In the rows, zero is written as 128.
The rows of Z fall into 3 groups, which share some directions, and each row is roughly a mix of its group's hidden directions.
Z, 144 rows:
135; 110; 170; 141; 141; 162; 155; 181; 116; 134; 125; 110; 157
119; 84; 79; 139; 103; 144; 161; 115; 131; 142; 97; 104; 126
143; 164; 97; 155; 114; 139; 110; 164; 157; 122; 164; 154; 105
150; 120; 143; 139; 147; 146; 75; 153; 145; 103; 149; 150; 88
156; 148; 122; 99; 119; 164; 92; 155; 166; 122; 134; 165; 139
109; 102; 110; 176; 133; 98; 108; 150; 154; 130; 120; 152; 86
123; 135; 142; 161; 130; 118; 99; 103; 124; 69; 104; 128; 89
129; 94; 172; 99; 173; 117; 111; 105; 116; 118; 133; 106; 99
150; 101; 146; 122; 138; 146; 163; 145; 165; 121; 178; 112; 156
128; 73; 94; 127; 101; 113; 169; 132; 143; 136; 128; 91; 130
136; 75; 160; 125; 127; 109; 91; 161; 119; 115; 166; 119; 133
93; 162; 162; 116; 140; 169; 134; 97; 111; 144; 131; 100; 153
115; 106; 82; 152; 84; 150; 133; 131; 129; 160; 90; 120; 142
142; 97; 146; 131; 145; 117; 89; 134; 120; 152; 141; 133; 193
116; 99; 89; 155; 95; 128; 142; 158; 99; 125; 142; 159; 95
178; 102; 127; 117; 134; 135; 112; 103; 138; 106; 82; 119; 90
117; 80; 113; 106; 123; 134; 93; 158; 100; 132; 125; 88; 101
111; 162; 127; 104; 139; 121; 104; 158; 123; 124; 184; 142; 166
72; 152; 165; 134; 125; 148; 153; 128; 142; 135; 173; 124; 134
84; 175; 137; 151; 119; 146; 163; 124; 116; 145; 146; 159; 147
99; 105; 169; 101; 113; 103; 152; 88; 100; 125; 115; 101; 131
156; 100; 96; 86; 127; 88; 102; 151; 116; 100; 141; 112; 123
80; 108; 166; 131; 144; 116; 172; 125; 145; 151; 120; 132; 161
138; 105; 157; 96; 149; 158; 169; 153; 155; 99; 140; 103; 138
143; 149; 107; 121; 143; 93; 105; 171; 150; 141; 87; 143; 158
167; 123; 107; 131; 144; 132; 109; 117; 119; 152; 140; 150; 195
118; 129; 137; 100; 142; 139; 123; 153; 106; 167; 163; 116; 185
96; 93; 127; 98; 122; 161; 145; 142; 122; 144; 118; 185; 141
165; 96; 109; 174; 111; 135; 147; 112; 137; 124; 114; 151; 84
151; 104; 78; 112; 169; 115; 118; 140; 93; 146; 123; 112; 100
134; 112; 121; 124; 169; 173; 107; 117; 77; 128; 142; 125; 94
154; 105; 173; 134; 115; 144; 129; 108; 101; 92; 175; 116; 135
159; 148; 99; 120; 151; 133; 87; 99; 142; 176; 124; 140; 149
112; 54; 150; 111; 114; 120; 146; 128; 125; 98; 135; 116; 144
105; 85; 169; 148; 102; 101; 129; 109; 103; 108; 146; 115; 101
160; 137; 88; 141; 87; 163; 124; 144; 124; 141; 106; 142; 168
166; 189; 138; 108; 149; 128; 92; 105; 134; 111; 126; 132; 143
101; 197; 95; 128; 125; 120; 104; 105; 116; 131; 116; 145; 141
148; 145; 125; 160; 172; 95; 144; 104; 143; 138; 120; 86; 155
118; 147; 118; 156; 99; 91; 92; 119; 91; 133; 87; 150; 118
108; 155; 86; 143; 126; 168; 106; 171; 120; 159; 141; 117; 119
134; 140; 131; 123; 135; 163; 89; 176; 120; 149; 84; 139; 154
137; 167; 111; 151; 117; 111; 147; 128; 141; 129; 175; 152; 80
130; 115; 146; 159; 129; 136; 116; 93; 93; 167; 88; 99; 148
163; 98; 181; 171; 137; 124; 103; 130; 121; 106; 143; 111; 130
162; 122; 74; 146; 163; 135; 123; 134; 108; 159; 100; 137; 106
132; 90; 101; 129; 99; 162; 153; 105; 117; 142; 161; 168; 141
105; 122; 149; 148; 94; 103; 150; 129; 110; 105; 147; 182; 103
160; 103; 133; 176; 131; 77; 112; 99; 130; 133; 144; 119; 106
175; 134; 100; 88; 141; 103; 126; 100; 121; 167; 140; 115; 147
149; 128; 126; 128; 106; 159; 168; 157; 147; 128; 139; 172; 170
118; 131; 95; 116; 157; 123; 109; 167; 140; 177; 118; 85; 121
173; 122; 155; 127; 106; 119; 103; 172; 122; 80; 116; 130; 115
132; 121; 147; 136; 115; 151; 108; 88; 63; 114; 104; 140; 139
97; 189; 92; 114; 120; 105; 122; 127; 132; 100; 144; 153; 120
154; 101; 88; 109; 129; 92; 91; 126; 146; 170; 139; 142; 118
99; 93; 166; 122; 113; 105; 173; 113; 157; 122; 129; 115; 156
101; 114; 167; 104; 160; 155; 116; 103; 75; 126; 121; 121; 134
138; 94; 153; 130; 123; 166; 145; 84; 101; 86; 143; 139; 131
98; 108; 95; 152; 124; 101; 159; 89; 134; 144; 132; 112; 87
135; 128; 164; 104; 119; 97; 94; 165; 135; 94; 160; 133; 101
133; 141; 113; 90; 148; 157; 105; 115; 109; 108; 97; 84; 95
101; 132; 100; 112; 151; 119; 117; 159; 156; 173; 93; 151; 149
119; 111; 143; 110; 135; 99; 160; 96; 137; 158; 94; 81; 145
132; 120; 150; 131; 86; 133; 154; 124; 107; 74; 130; 121; 83
129; 153; 157; 126; 164; 140; 164; 82; 130; 123; 133; 147; 169
130; 108; 170; 161; 68; 123; 142; 129; 110; 100; 116; 117; 116
126; 131; 137; 90; 170; 135; 109; 161; 161; 153; 154; 151; 157
135; 180; 140; 167; 124; 105; 129; 107; 114; 77; 125; 127; 114
127; 58; 124; 127; 144; 96; 155; 141; 152; 142; 107; 114; 135
120; 164; 89; 114; 95; 145; 148; 118; 162; 124; 104; 163; 105
122; 162; 141; 163; 102; 163; 130; 117; 118; 120; 106; 178; 156
118; 148; 131; 143; 87; 162; 178; 111; 139; 165; 123; 135; 152
129; 100; 122; 141; 98; 78; 120; 87; 105; 163; 146; 111; 129
125; 115; 153; 122; 136; 146; 66; 114; 107; 138; 150; 81; 133
94; 148; 133; 131; 131; 118; 182; 120; 163; 161; 149; 101; 147
175; 170; 105; 133; 107; 119; 109; 117; 134; 172; 120; 145; 154
114; 121; 147; 127; 127; 93; 178; 145; 154; 111; 154; 170; 106
141; 99; 139; 122; 128; 118; 196; 121; 146; 117; 168; 112; 114
164; 131; 95; 154; 110; 125; 112; 77; 85; 120; 124; 110; 125
82; 121; 165; 119; 99; 125; 107; 169; 140; 123; 128; 117; 88
146; 59; 148; 118; 128; 110; 123; 121; 139; 101; 134; 110; 92
164; 195; 98; 120; 142; 142; 120; 116; 140; 122; 157; 125; 140
129; 166; 158; 121; 128; 109; 118; 173; 168; 111; 161; 120; 103
129; 168; 137; 102; 117; 172; 98; 118; 102; 115; 150; 152; 94
122; 190; 127; 109; 148; 104; 115; 159; 150; 126; 114; 159; 104
127; 73; 102; 150; 101; 108; 144; 122; 150; 148; 172; 118; 133
157; 102; 138; 99; 144; 130; 61; 133; 121; 145; 144; 125; 153
151; 114; 139; 68; 91; 151; 155; 155; 136; 108; 142; 129; 135
150; 141; 152; 175; 100; 125; 116; 108; 109; 170; 127; 120; 167
121; 144; 153; 144; 154; 187; 110; 103; 118; 146; 135; 108; 91
137; 125; 87; 133; 110; 120; 106; 93; 108; 118; 127; 86; 79
71; 136; 160; 117; 139; 136; 132; 117; 129; 142; 156; 161; 87
162; 101; 87; 116; 107; 119; 163; 106; 137; 119; 116; 96; 163
99; 64; 117; 107; 132; 113; 120; 165; 141; 125; 136; 134; 95
123; 148; 104; 140; 127; 167; 126; 96; 113; 171; 140; 171; 156
108; 86; 146; 138; 136; 132; 156; 68; 132; 114; 146; 105; 107
161; 87; 114; 99; 123; 129; 164; 139; 124; 151; 83; 110; 109
71; 103; 136; 140; 129; 140; 142; 95; 128; 151; 132; 95; 91
105; 139; 117; 173; 82; 142; 130; 142; 134; 169; 99; 136; 151
182; 104; 130; 85; 101; 160; 113; 131; 139; 146; 102; 130; 137
117; 96; 132; 134; 67; 133; 149; 133; 146; 105; 106; 141; 87
131; 116; 116; 150; 124; 167; 140; 86; 119; 137; 134; 65; 130
87; 109; 139; 117; 108; 77; 153; 155; 142; 143; 108; 129; 162
137; 141; 128; 139; 128; 125; 166; 57; 114; 121; 105; 101; 115
123; 121; 180; 93; 135; 119; 126; 160; 128; 93; 153; 164; 113
142; 128; 93; 151; 127; 130; 160; 76; 128; 143; 175; 146; 123
186; 122; 127; 111; 122; 86; 110; 113; 155; 90; 132; 126; 112
115; 132; 151; 98; 134; 161; 152; 119; 112; 85; 113; 109; 80
148; 100; 124; 90; 83; 94; 104; 152; 127; 100; 147; 134; 109
117; 73; 138; 106; 114; 71; 140; 132; 109; 123; 103; 123; 121
91; 109; 152; 133; 160; 101; 121; 116; 142; 138; 132; 71; 103
112; 142; 141; 175; 115; 122; 193; 97; 125; 124; 132; 115; 119
85; 98; 132; 142; 127; 109; 193; 128; 122; 145; 136; 147; 141
177; 120; 112; 77; 109; 149; 106; 117; 151; 157; 133; 140; 145
126; 157; 157; 110; 151; 114; 154; 155; 168; 103; 160; 126; 95
117; 145; 156; 92; 156; 108; 128; 178; 147; 103; 96; 139; 115
141; 155; 157; 85; 125; 149; 110; 169; 129; 90; 139; 151; 109
144; 102; 137; 143; 160; 161; 88; 96; 172; 119; 131; 143; 110
104; 174; 184; 113; 142; 118; 137; 95; 121; 118; 141; 144; 148
155; 166; 165; 107; 171; 132; 92; 120; 114; 105; 151; 120; 132
69; 160; 122; 115; 117; 134; 136; 123; 133; 78; 150; 145; 115
99; 167; 120; 113; 137; 172; 154; 145; 119; 156; 104; 131; 164
151; 166; 157; 147; 132; 150; 128; 90; 140; 99; 161; 154; 103
87; 71; 136; 130; 132; 131; 165; 114; 147; 145; 150; 104; 114
132; 128; 155; 145; 108; 150; 145; 91; 110; 87; 162; 164; 108
167; 174; 124; 113; 131; 116; 68; 148; 119; 118; 137; 142; 135
159; 106; 91; 161; 128; 137; 107; 170; 166; 130; 125; 144; 105
121; 111; 135; 98; 115; 124; 131; 130; 134; 57; 131; 128; 85
97; 143; 164; 99; 134; 123; 76; 172; 137; 132; 128; 134; 110
109; 192; 132; 128; 156; 107; 135; 130; 156; 132; 135; 131; 85
85; 136; 124; 100; 130; 121; 189; 121; 117; 105; 161; 114; 126
96; 88; 122; 128; 149; 150; 103; 170; 163; 125; 124; 154; 103
121; 163; 111; 132; 104; 148; 73; 132; 127; 143; 86; 156; 138
176; 109; 108; 94; 177; 117; 97; 129; 121; 112; 136; 111; 117
143; 90; 87; 126; 120; 126; 91; 165; 94; 127; 111; 126; 98
164; 101; 161; 152; 162; 147; 137; 164; 116; 148; 105; 105; 145
143; 78; 120; 139; 99; 122; 112; 117; 152; 188; 135; 139; 129
145; 184; 116; 135; 103; 123; 92; 150; 172; 133; 137; 117; 112
112; 121; 113; 94; 165; 162; 167; 84; 132; 138; 108; 109; 122
97; 114; 180; 87; 161; 97; 121; 124; 122; 127; 120; 116; 151
125; 131; 99; 137; 133; 169; 97; 167; 143; 141; 161; 99; 94
113; 161; 104; 142; 123; 89; 75; 152; 117; 146; 143; 150; 143
150; 185; 130; 149; 139; 128; 150; 101; 171; 144; 116; 141; 152
Here is one row from each group, named. Which group is each of the other rows in?
117; 88; 140; 86; 174; 131; 135; 93; 108; 119; 152; 145; 117
Y
99; 119; 155; 171; 97; 172; 124; 131; 128; 129; 140; 141; 86
G
92; 148; 132; 135; 102; 168; 133; 149; 156; 90; 112; 161; 110
N

157; 167; 88; 106; 167; 114; 124; 108; 158; 127; 152; 145; 122
N
160; 94; 148; 150; 84; 83; 126; 126; 127; 109; 151; 121; 106
N
152; 82; 117; 122; 156; 148; 142; 90; 111; 134; 143; 123; 175
Y
108; 110; 152; 136; 103; 111; 174; 139; 149; 103; 162; 135; 87
Y
63; 135; 122; 113; 127; 112; 97; 126; 91; 97; 113; 122; 118
N
87; 138; 174; 128; 134; 141; 144; 164; 135; 136; 85; 150; 148
Y
77; 132; 164; 130; 116; 144; 118; 119; 85; 147; 128; 114; 88
G
130; 131; 88; 107; 143; 139; 172; 142; 181; 139; 157; 134; 114
Y
153; 137; 74; 117; 145; 96; 133; 102; 106; 113; 88; 145; 115
Y
137; 178; 151; 120; 128; 128; 161; 102; 100; 96; 152; 106; 155
N
151; 115; 138; 101; 169; 111; 125; 156; 157; 134; 158; 152; 172
Y
